Questions about the array below. Indices start at 1.
1) Report the entry just right of the smallest entry.
2) Report the entry in the bottom-right corner.
3) Report the entry just left of the smallest entry.
4) Report the entry in the top-right corner.
5) Report the entry in row 1 and column 1.
6) Report the entry in row 1 and column 3.
7) Report the entry in row 3 and column 2.
8) Report the entry directly below -34.
[[-17 -37 -19  11 -17  -7 -25  -9  17  13  -9  24]
 [-38 -15  14  20  15   2  11   2 -37 -19  21  11]
 [ 18  22 -34  11 -31  -8 -21  -9 -11 -31  11   3]
 [-25  19 -27  20  12   1 -21 -13 -21  25 -11 -28]
 [-12  -5   2  18 -33  -2   5 -13 -23  -5   1   6]
 [-32  14  24 -16  -9  -7 -18  -5  15 -28  -3  -5]
 [-13 -14 -42 -20   5  -5  12   9  11 -14  24   3]
 [ 17 -14   0 -10 -26   0  20  -5 -28 -16   7   5]
 [ 30 -38   5  27  10   0 -12  -3 -10 -17  -2 -33]]
1) -20
2) -33
3) -14
4) 24
5) -17
6) -19
7) 22
8) -27

[[42, 27, 47, 40, 45, 58, 75, 48, 74, 26, 69, 25], [42, 69, 49, 44, 49, 31, 43, 41, 67, 24, 71, 14], [77, 39, 18, 59, 60, 51, 68, 22, 57, 16, 74, 21], [25, 25, 59, 75, 54, 48, 52, 40, 37, 51, 71, 41], [66, 40, 51, 74, 19, 33, 14, 32, 15, 34, 71, 67], [72, 17, 70, 74, 69, 57, 55, 21, 38, 74, 68, 58], [22, 57, 63, 42, 39, 76, 18, 76, 14, 40, 34, 26], [21, 65, 46, 15, 54, 32, 70, 21, 74, 26, 14, 60], [66, 45, 38, 19, 51, 50, 22, 29, 35, 69, 47, 23], [32, 34, 15, 21, 73, 49, 19, 17, 37, 20, 71, 76], [63, 33, 61, 36, 63, 52, 58, 18, 58, 51, 62, 31], [14, 42, 78, 51, 20, 53, 41, 54, 14, 37, 62, 42], [41, 50, 41, 22, 25, 70, 14, 55, 36, 56, 66, 52], [20, 66, 42, 28, 64, 20, 40, 24, 73, 23, 51, 72], [64, 72, 19, 57, 36, 38, 68, 19, 18, 67, 35, 38]]
What is the maximum?
A: 78
The entry just left of the largest entry -> 42
The entry just right of the largest entry: 51
